Each path below is one point turned by a fixed rotation once a step. After each direction that follows a path, write how fast that rotation turns it, in degrees a step (0 if it stays still).
Each turn is a multiple of 5 degrees from 10 to 175, or 0.
Each row of a path follows its step; steps can be skipped.

step 0: [  3   1  -9  -5  10   1   4  11  -3   6   8   8  10  12   7   8  -2  13
 -12  16  -1   1   2   3  -7  -9  14 -10 -16  11   7  15  -5   6 -11  -9
   1   5   3  -6   8 -15   1  -3   5  17   9   5]
step 1: [-11   5   3  -2   2 -10 -10   9   5  -8  12 -17  -5   6   1 -16  -1  -8
  -7  -1  11 -10 -15   6  -5  10  11   9  10  10   2   3 -10  -9  -4 -11
   0 -10  -1   7  -8  -8  -4  12   3  -6  -8  15]
step 2: [  2   9   1  10   5  -5  -8  14   7  -1  -1  22   3  -2  -2 -11  -2  -5
  -2   5   7  -5  -2   4   4 -10  -4  19  -8  -1   1   6  19  15   5   8
  13  -5 -11   0  -6  -5  15   3 -12  -9   0 -12]
step 3: [ -7 -10   1   6  -4   3   0  -3  10   0  -3 -11  21  19  -4   9  -5   9
  15  -7  -4  -2   7  -7  -3   8   0   4 -11  19  -6  13   7  -2 -12  -7
   9  19  -4  -3 -10  -2   1   0  -8   4   9   3]
step 4: [ -2   6  -3  -5   8 -14 -12   6  -8   5   1 -16   0   4  11  14 -20 -22
  -3  -5  -2  14 -13  -1   2   4   4 -10   4   4   4  10  -1  14   3  11
 -13  -2  -2   0  -6  -7   8  11   2   7 -10   2]
step 5: [ -5  -9  -8 -11  -6 -12  -3   0  23   5  12  15 -10 -12   8  14   5  -1
  -2   6  14 -10  13   6  -5  -3   1   1   3  -2  -1   8  -2   4  11 -11
   7   4 -21   6   0   1  13   7   0  -2  -1   6]
step 6: [  0   8  10  -4  17   5  11   7  -2   4 -11  -2   9   9   2  -4 -15  14
  -1   2  -6 -14  10  17   6   4  16   0 -12   3  -2  -1  14  -3 -10 -15
   3  -6  -5  -5   1   2  13   2   0  12  -8  11]
step 7: [-10 -12   1  -4  12  -5 -15   9   3   9  13  -6   5   1  -1 -11  -3   2
  -9  11  -8   1 -18   3  -1  -3   4   7  -3  -3  13  23  -8   5  -6   2
   1  -4   6   9 -17   5 -13   5  -3  10  12  -1]
step 8: [ -1  10  -7   9  -3  -9 -13   7   3  -9  -4   9  11  11  16  -5  22 -10
  -6 -12   3  -3 -11  -6  -1  -8  10   3   1   7   2   0  -4  -4   8  -7
  11   6 -12   3  -9  -2  22   2  -5  -6  -4   7]
step 9: [ -3   6  10   1   6  -5   3   9  12   0  -7   9  12   4  -4  -2 -20   5
  -9   1   6  10  12  -8  -4   9   0  11   7  22  -3   3  18   6  -1   6
   8  12  -6   6  13  -5  -3  17  -1   4   8   3]
[ 4 -1  5  1  0  0  3 -2  2  1  2  2 -2  1  1  1 -3 -3 -2 -1 -3  1  8  1
 -1  2 -2 -2 -2  2  0  4 -5 -1  4  1 -5  1  0  4  0 -4  3 -2  2  0 -3  1] -> 65
[ 3 -1  1 -5  5  0 -1 -2 -2  0  0  0  0 -4  3  3 -2  5  3  2  2  3  0  0
 -2  1 -2 -3  0 -4  1  2 -2  1  0 -5  4  0 -2 -2 -1  4  0 -1  2  1 -7  2] -> 55
[ 2  1  1  1 -3 -1 -2  1  1 -4  3 -1  3  2 -1  2 -3 -1  2 -2 -1  6  1 -2
 -3  5 -2  1 -1 -6 -4 -1  3  2 -3  3  1  3 -4 -1  0 -2  1  0  0 -6  1  0] -> 55
[ 0  3 -3  0 -2 -6  0  2  0  3 -1 -3 -2 -1  4 -1  1 -1  2  4  0  2 -2 -1
 -1 -2  1  3  2 -1 -8  3 -4 -1  3  3 -1 -2  2 -2 -3  0 -1 -3  2 -2  0  5] -> 110

step 0: [ -1  -8  -9 -10  -2  15  11   6  -3   8  14  -2   8 -14   1  13  -2   5
  -5  14   7  -1  -3  -3   1   7  -9  11   5  -4   8  -5  12   2 -17 -10
 -13 -13 -23 -11  -5  -2  -3  -1   8  -7   4   7]
step 1: [-11  13  -9 -16   4   4 -19  21  10 -12 -11   3   0  -2   9   1  -2 -14
   7   3   8 -14   3   1   1  14   2  -3   6  -4  -4  -5  -3   2  -2  -5
  -1  -4  11   6   4   1 -23   4   5  14  -6  10]
step 2: [ 12  -1  -8  20  11   2   7   0  13  29  -9   1   3   7   3  -4  -4  14
  14 -13  18  -7  11   4   1   5  -3   0   1   2 -12   0  10  -5  -4  -2
  -1  -8   2  -3  10  -9   4  10  -3   6   4   5]
step 3: [ 15  -6   2   8  -7 -11  -2   1   2  10  -4  -7  10  -6   3 -11   0 -16
  12  11 -11  -8 -18   7   0  -9  -1   5  14  -2 -14  -2 -23  -9  -3  -8
  -1  -5  -4   8  -9   6  -7 -12   2   1   8   0]
step 4: [ -5  10 -10  20 -17 -11 -10   6  -6  -9  -9   0   4   9   3   1 -13   5
  10   0   6   9  -7  -1  -5  -8   3 -15 -12   9 -10   7  -4  11  -1  -3
   4  18  -1  -8  -7   3   2  17   2 -14  -3   5]
step 5: [ 18 -11   4  11   7   9   8  -4 -11 -18   1  15   5   1  -2  -3  -3  -3
 -10  -1  -5  -7  -5  -7   3  -4 -12  -5   5   2   1  13   3 -10  18  -7
  15   1 -22  -9   5   3  10   2   5  11  -6   1]
step 6: [ -5  -3   2 -16 -10  -2  13   2  11  -2   9  -9  -7   6   1   6   5 -11
  -2  14   8   4 -10 -12  -9 -14   3  -1  -9 -11   3  14   7  13   5 -12
  -6   3 -13  14   7   1  -5  -5 -10  -7 -12  13]
step 7: [  7  10  -7 -16  13   0  -8  -7   0  -7   7  -5 -18   7  -5  -9   8  13
   1  -4  10   0   0  -4  -6   6  -5 -10  18  -2   5  -5   8  11  -4  -4
  29  -5   6  -7  -5   4  -6  12  -1  -2  -1   4]
step 8: [ -2  -1   8  12  16  -3   5   7   7   9   3  10 -11   1  -2 -13   9   5
 -14  -4   3 -18  -8  -5  -3  -9  15  -4  10  -4   7  10   8 -12   7   6
 -16  -8   8   8   1 -12 -12  -2  -4 -13   7  -9]
step 9: [-12   4  13   0   3  -3  -6  -6   0   9  13  -7  -6   8  -4  -4  -6   9
   4   0   2  19 -16   2  12   1  15  -6 -13   5 -12  -5 -20  -7  -7  -8
  12 -14   8   5  -7  -1   2 -13 -14   7   4  -6]
[-2  1 -2  0 -2  2  1  4 -2 -3 -4  2  1  1  0  0  3 -3 -4  1  2  0  1 -1
  2  0  2 -2 -6  3 -2 -2 -2 -4 -3  0  3 -2 -7 -3 -2  1  2 -2 -3 -5  1 -4] -> 70
[ 4  4  2  3 -1  2  0 -1  1  2  1 -1  6 -2  1 -3  2  0 -6  1 -2 -3 -4  1
  0  0 -1  1  4  1  3 -1  2  2 -1  3 -1 -2 -5  1  1  1 -3  0  3  2 -4 -6] -> 145
[ 0  0  2 -1 -3 -6 -2  1  3  1  3 -4  2 -3  0  0 -2 -8  0 -1  2  1 -1 -2
  3  0  4 -1  0  1  6  2 -1 -1  4  1 -1 -3 -2 -3  1 -1 -2 -4  1 -1  3  3] -> 135
[ 3  4  0 -5 -1  5  2 -1  6  1  1  1 -4 -2  2  2  1  0 -2  2  2 -3  6 -1
  2 -1 -1 -1 -3 -1 -2  1  3  3  3 -2  1  2 -2 -2 -2  3 -2 -3  5  3  0  2] -> 65
